(in the rows, 128 means zero)
Rows swapped in pairs by one turn or mirror: which row each one swaps with:
The rows were stretched afterwards, more along some directions than others.
voze: [115 146 142 132 146 143 171 123 115 126 123 148  92 132 126 119  90 136
 130 141 134 121]
tos: [113 112 120 159 125 139 119 145 162 100 120  81 121 131 135 122 113 115
  97 104 139 122]
Gutoz: [117 140 137 130 148 133 160 126 119 128 118 134 107 138 118 116 103 121
 125 121 139 136]
Tudet: [107 117 117 176 142 130  98 113 161 119 114 102 140 131 114 120 117 120
 111 107 133 110]
ginu: [121 121 112 166 130 134 100 118 167 110 123  96 140 135 129 123 117 128
 116 109 136 134]
veza: [127 147 149 133 140 169 136 152 110 125 119 110 108 136 137 101 146 123
 117 158 125 115]
pivak: [129 144 137 129 136 175 142 164 132 109 123  95 101 123 160 117 125 116
 113 169 144 106]
deboz: [117 120 128 165 129 129 116 134 156 113 114  93 118 145 131 119 107 123
 104  99 131 117]
mitov: [124 145 136 123 117 161 132 144 137 127 129 105 110 137 152 110 141 121
 117 161 120 112]
giz: [111  88 146 143 182 117 161 124  94 109 128 156 119 128 105 108 143 143
 120 129 110  94]
nepes: [107 144 140 136 143 141 162 104 123 127 126 154 116 130 111 120  93 134
 131 145 128 111]
Gamar: [131 141 144 128 125 152 133 160 136 112 134  93 111 148 147 123 153 111
 110 154 119 126]
rup: [134 144 140 121 139 165 143 162 134 110 124  90 114 131 153 111 136 126
 120 150 124 112]
lev: [106 150 122 132 142 133 162 121 114 134 123 136 100 132 113 134  94 119
 119 117 133 118]
vafaz: [104  91 127 154 168 125 155 125 109 119 144 163  92 133 132 118 137 117
 143 133 103 118]
demag: [127  92 131 144 166 112 154 125  95 127 135 161 104 136 119 106 146 143
 130 125 103 123]
Dev: [113 148 137 137 138 165 134 143 122 109 139 107 116 128 160 125 138 106
 132 158 120 126]
Lirid: [114 124 123 172 142 138 114 137 142  99 123 105 139 128 137 121 115 121
 112  90 117 141]
gaf: [104 131 136 131 133 169 141 159 127 111 131  87 100 132 153 121 131 106
 110 159 138 105]
zir: [113  93 123 144 176 127 150 125 105 132 129 169 105 138 119 112 133 125
 136 143 102 106]
kide: [112 101 139 145 183 126 168 114 114 112 127 177 107 139 113  92 143 139
 142 129  93 103]
zose: [113 141 128 129 126 152 172 121 126 119 145 134  83 144 131 130  88 126
 122 141 132 140]
zuda: [100  99 119 140 175 124 154 117 112 115 129 176  96 135 124 115 141 125
 137 136 110 106]
Kepu: [119 110 122 178 136 142 111 150 148 104 118  88 130 126 132 120 112 110
  96 102 145 118]
mamon: [113 119 124 180 132 135  97 133 122 117 121  94 137 123 128 131 114 119
  95 111 136 130]
zab: [116 122 127 180 154 133 101 138 143  94 122 106 147 117 122 119 117 129
 104  97 131 112]
Maf: [117 123 132 179 125 127 105 131 144 110 129  85 132 139 125 130 123 114
 100 110 132 134]
lipi: [116 144 149 123 143 163 141 156 132 123 113 103 110 145 128 100 143 114
 115 154 118  99]
legev: [128 124 133 178 135 129 102 124 139 107 121  95 159 114 120 131 114 134
 107 111 135 127]
Nof: [109 116 125 182 134 136  99 133 146 115 130  83 141 120 125 132 108 111
 106 100 138 114]
Puv: [110  95 131 140 183 121 155 121 102 131 127 170  93 145 101 103 151 133
 133 133 106 104]
repi: [114  91 127 156 165 120 154 132 104 126 159 160  93 132 127 126 124 136
 134 127 106 110]
Zef: [108 106 127 172 137 136 112 139 149 103 115  92 125 131 120 129 116 114
  98 106 142 119]
Kib: [101  96 126 144 196 135 149 126  92 135 133 172  95 123 123 111 134 132
 144 134 117 107]
Guz: [119 114 132 182 136 124  99 124 164 117 125 102 132 143 113 125 133 114
 112 102 132 122]
fum: [112 149 128 132 136 151 172 132 108 122 134 142  99 131 141 127  82 134
 118 133 126 137]
muf: [119 142 141 127 124 168 145 149 130 102 132  90 103 138 149 112 152 103
 107 160 134 116]
nol: [108  92 128 152 173 127 155 123 110 126 144 171  98 138 117 104 144 127
 142 121 103 113]
bosap: [106 138 154 139 146 168 134 157 117 119 127 103 103 139 136 110 136 108
 117 157 122 103]
Bitu: [104 109 137 179 139 127 113 140 145 117 117 100 125 146 127 118 120 118
 101  99 119 112]
rop: [104 146 138 127 141 140 169 129 110 116 114 149  98 140 119 116 100 120
 110 130 128 121]
kivi: [129 143 136 127 127 137 169 137 105 130 137 135  97 130 132 132  82 143
 122 145 133 129]
lesos: [104 100 123 137 180 120 158 131 110 130 128 165  88 133 106 116 141 120
 138 116 101  99]
zafam: [124 139 145 118 130 128 164 112 121 115 127 127 127 127 109 126 109 136
 112 148 141 113]
kive: [ 98  83 125 157 167 132 155 118 102 121 149 155  84 142 122 119 132 114
 144 138 113 123]
Voz: [115 148 129 139 139 141 160 115 113 128 120 141 108 136 127 124  82 125
 112 142 131 122]
pipuz: [113 129 135 129 128 160 129 150 128 131 139 106 101 142 144 116 142 110
 120 156 120 101]
Dof: [133 158 141 121 139 162 131 156 132 106 119 102 129 121 143 120 129 129
 126 167 138 110]
Nipan: [109 139 137 133 139 128 152 112 120 139 122 140 102 142  95 128 100 123
 118 138 140 117]
modep: [134 144 156 136 139 157 141 155 119 106 136 101 129 130 139 112 154 125
 115 154 113 115]
somo: [104  99 123 142 174 119 155 120 124 126 149 161  85 136 108 122 141 123
 143 120 112 100]
Pote: [124 135 139 132 132 160 127 156 121 125 135 103 112 135 139 123 141 125
 115 160 121 120]
daka: [112 140 134 126 149 136 167 131 105 133 117 140  94 130 105 121  90 135
 125 123 137 116]
tezu: [112 101 118 143 176 131 156 122 121 122 124 165 107 130 108 101 134 126
 142 131 111 103]
vabav: [105 149 134 138 156 148 170 123 126 120 118 146  96 128 114 122  81 127
 121 138 135 101]
pimi: [111 139 144 134 135 132 159 129 104 142 142 139  98 137 118 143  94 130
 116 144 133 118]

Puv is swapped with Nipan
zafam is swapped with giz
zir is swapped with Voz
zab is swapped with Dof
Gutoz is swapped with Kib

Rows swapped in pairs by one turn or mirror: which row each one swaps with:
The rows were stretched afterwards, more along some directions than others.
Gilom: [138 118 124 129 137 139 136 158 114 114 115 132 128 128 100 144 137 135
 135 144 136 147]
Muba: [138 128 116 125 144 120 112 108 138 135 120 127 160 125 158 108 132 122
 126 104 105 124]
mafe: [134 148 133 142 122 103 119 153 111 123  86 119 139 125 131 124 148 142
 100 134 118 131]
gaz: [124 127 154 123  97 134 102 134 134 134 141 105 118 134 118 132 137 110
 104 128 139 115]
Sodel: [136 126 122 133 139 120 105 110 134 132 112 132 149 117 163 112 130 124
 128 105 114 123]
kazom: [106 139 107 119 166 125 149 116 138 124 136 150 116 136 152 120 115 118
 127 139 129 133]
leka: [108 136 104 119 153 116 156 115 155 112 130 159 113 133 142 125 122 119
 118 136 130 135]
ras: [144 129 120 123 126 127 112 113 135 130 107 138 141 120 150 122 132 137
 134  95 108 117]
sal: [129 119 136 127 124 127 123 147 131 143 126 125 119 153 145 113 153 142
 108 131 109 129]
laba: [106 136 106 111 161 115 147 115 160 116 134 153 109 129 146 126 122 121
 116 134 132 130]
mez: [138 131 125 123 133 122 109 110 136 127 111 133 149 115 156 111 130 126
 122  99 113 124]
Pupos: [139 111 125 116 128 154 135 155 123 107 122 138 122 132 106 152 127 128
 122 134 149 146]
bodet: [106 141 100 114 156 119 148 117 149 119 129 154 108 130 151 123 119 121
 114 134 130 137]
dufav: [100 139 109 117 167 120 155 117 155 110 135 151 109 139 142 121 118 120
 110 142 124 137]
Dabov: [130 120 123 137 130 130 109 128 120 162 131 125 127 151 151 113 144 131
 116 135 109 124]
Geduf: [137 134 118 129 145 116 111 109 139 122 101 134 147 121 158 108 139 135
 128 103  94 121]
sar: [103 137 103 111 158 122 152 110 156 117 126 155 112 127 146 121 118 123
 117 137 132 134]
Gez: [133 118 126 119 146 146 152 151 134  97 122 132 116 130  94 142 117 137
 131 144 142 134]
zefi: [125 134 152 117  99 137 111 131 125 118 133 106 117 130 109 135 129 117
 122 123 149 126]
zani: [130 123 139 119  97 138 109 139 136 125 144 127 105 143 107 146 126 122
 104 131 146 122]
Pimeb: [125 115 129 133 143 139 145 157 117 100 118 120 105 121  99 137 120 129
 131 150 137 147]
paget: [120 147 125 142 133 105 128 148  97 122  89 114 146 121 128 117 137 140
 117 138 128 141]
Rifun: [129 110 135 118 126 147 148 157 148 115 145 143  98 139  95 152 127 130
 116 139 154 143]
dekid: [107 146 102 112 160 121 153 118 137 117 120 145 118 131 140 118 116 122
 122 137 128 145]
kepo: [133 154 124 141 129 110 132 153 121 118  93 128 121 136 123 141 150 151
 102 138 117 136]
zigun: [134 149 132 149 128 102 115 147 105 122  91 114 141 129 122 125 135 147
 119 142 119 131]
mov: [119 116 129 132 126 134 115 138 115 159 145 129 132 157 138 115 136 127
 119 144 128 129]
Dibo: [122 123 120 131 129 127 114 131 126 164 135 136 117 162 147 119 144 135
 104 132 116 136]
Bavu: [122 117 128 144 125 112 124 134 125 142 130 132 123 152 139 121 146 147
 120 133 110 134]
Golen: [135 128 120 130 134 117 105 106 137 136 120 133 153 123 159 113 130 128
 127 104 100 126]
tez: [116 157 126 147 126  98 124 134 113 121  85 115 141 126 128 118 148 144
 113 130 112 135]
zom: [135 135 151 117 109 125  98 144 128 125 139 109 122 144 105 139 131 121
 115 130 136 115]
lupa: [115 114 118 139 134 123 119 135 121 150 134 129 133 150 146 113 143 134
 114 144 108 134]
lud: [101 134  99 114 157 120 150 109 145 132 137 155 114 132 146 120 118 121
 130 137 130 137]
Rufon: [124 150 128 143 133 111 134 146 111  96  85 114 133 123 119 130 139 155
 117 140 121 137]
Zeni: [136 108 133 124 129 151 145 159 130 103 124 141 113 125 104 146 136 129
 132 144 147 145]
duluz: [139 129 120 131 141 122 113 114 139 130 109 132 151 129 165 109 140 128
 118 108  95 133]
Bimid: [135 132 120 124 136 109 108 103 148 135 113 139 148 129 160 105 135 123
 118  98 104 120]
nid: [132 152 131 147 130 107 133 150 110 115  92 120 140 134 122 132 143 154
 120 134 112 136]
vesi: [129 132 152 113 103 140  97 144 113 137 146 109 120 133 118 134 136 112
 121 123 151 126]
dadav: [113 141 104 115 161 117 146 115 151 115 126 155 107 126 142 129 110 128
 125 132 129 138]
Fov: [127 118 126 138 128 131 116 146 111 154 134 124 126 157 137 118 133 140
 121 141 112 123]
lilo: [107 132 105 115 157 125 149 113 159 116 136 149 105 127 142 121 111 117
 120 139 135 130]
limi: [119 127 122 132 129 125 119 130 124 163 134 143 127 150 150 118 143 136
  99 138 125 133]
sozot: [140 124 115 129 132 126 113 110 133 134 115 139 155 121 147 112 134 123
 142 100 115 126]
ruli: [138 114 131 118 135 147 149 156 129 106 113 139 113 131  97 148 122 139
 122 137 148 147]
kom: [139 139 132 139 113 112 128 148 121 113  86 133 129 124 117 137 143 158
 104 131 121 134]
pugu: [127 123 152 123 102 130 107 129 121 135 150  99 123 140 115 132 122 108
 115 131 142 119]
nobuz: [110 131 103 116 143 120 150 104 154 122 136 150 105 121 133 124 108 120
 123 130 144 125]
bebi: [134 143 122 126 137 121 104 110 128 141 114 132 154 133 155 102 135 123
 125  99 103 125]
Pilud: [133 100 137 128 119 138 147 156 138 112 131 134 105 128  99 154 129 125
 129 141 145 145]
Fizek: [133 121 160 119 101 139 103 134 122 126 143 100 124 140 114 135 113 121
 105 128 145 114]
budof: [128 111 126 140 128 122 124 139 109 144 112 128 125 148 148 122 145 145
 113 135 106 143]
ratag: [130 134 150 114 108 139 103 147 117 119 142 108 115 136 111 140 119 125
 111 132 149 124]
roz: [134 132 114 128 138 126 105 105 140 130 111 139 150 122 156 111 137 125
 127  99 110 125]
Baf: [146 111 135 122 125 144 143 155 122 110 124 125 109 123  91 145 127 134
 133 142 147 137]

Pimeb is swapped with sal
Gilom is swapped with mov
Fizek is swapped with kepo
bodet is swapped with mez
nid is swapped with pugu

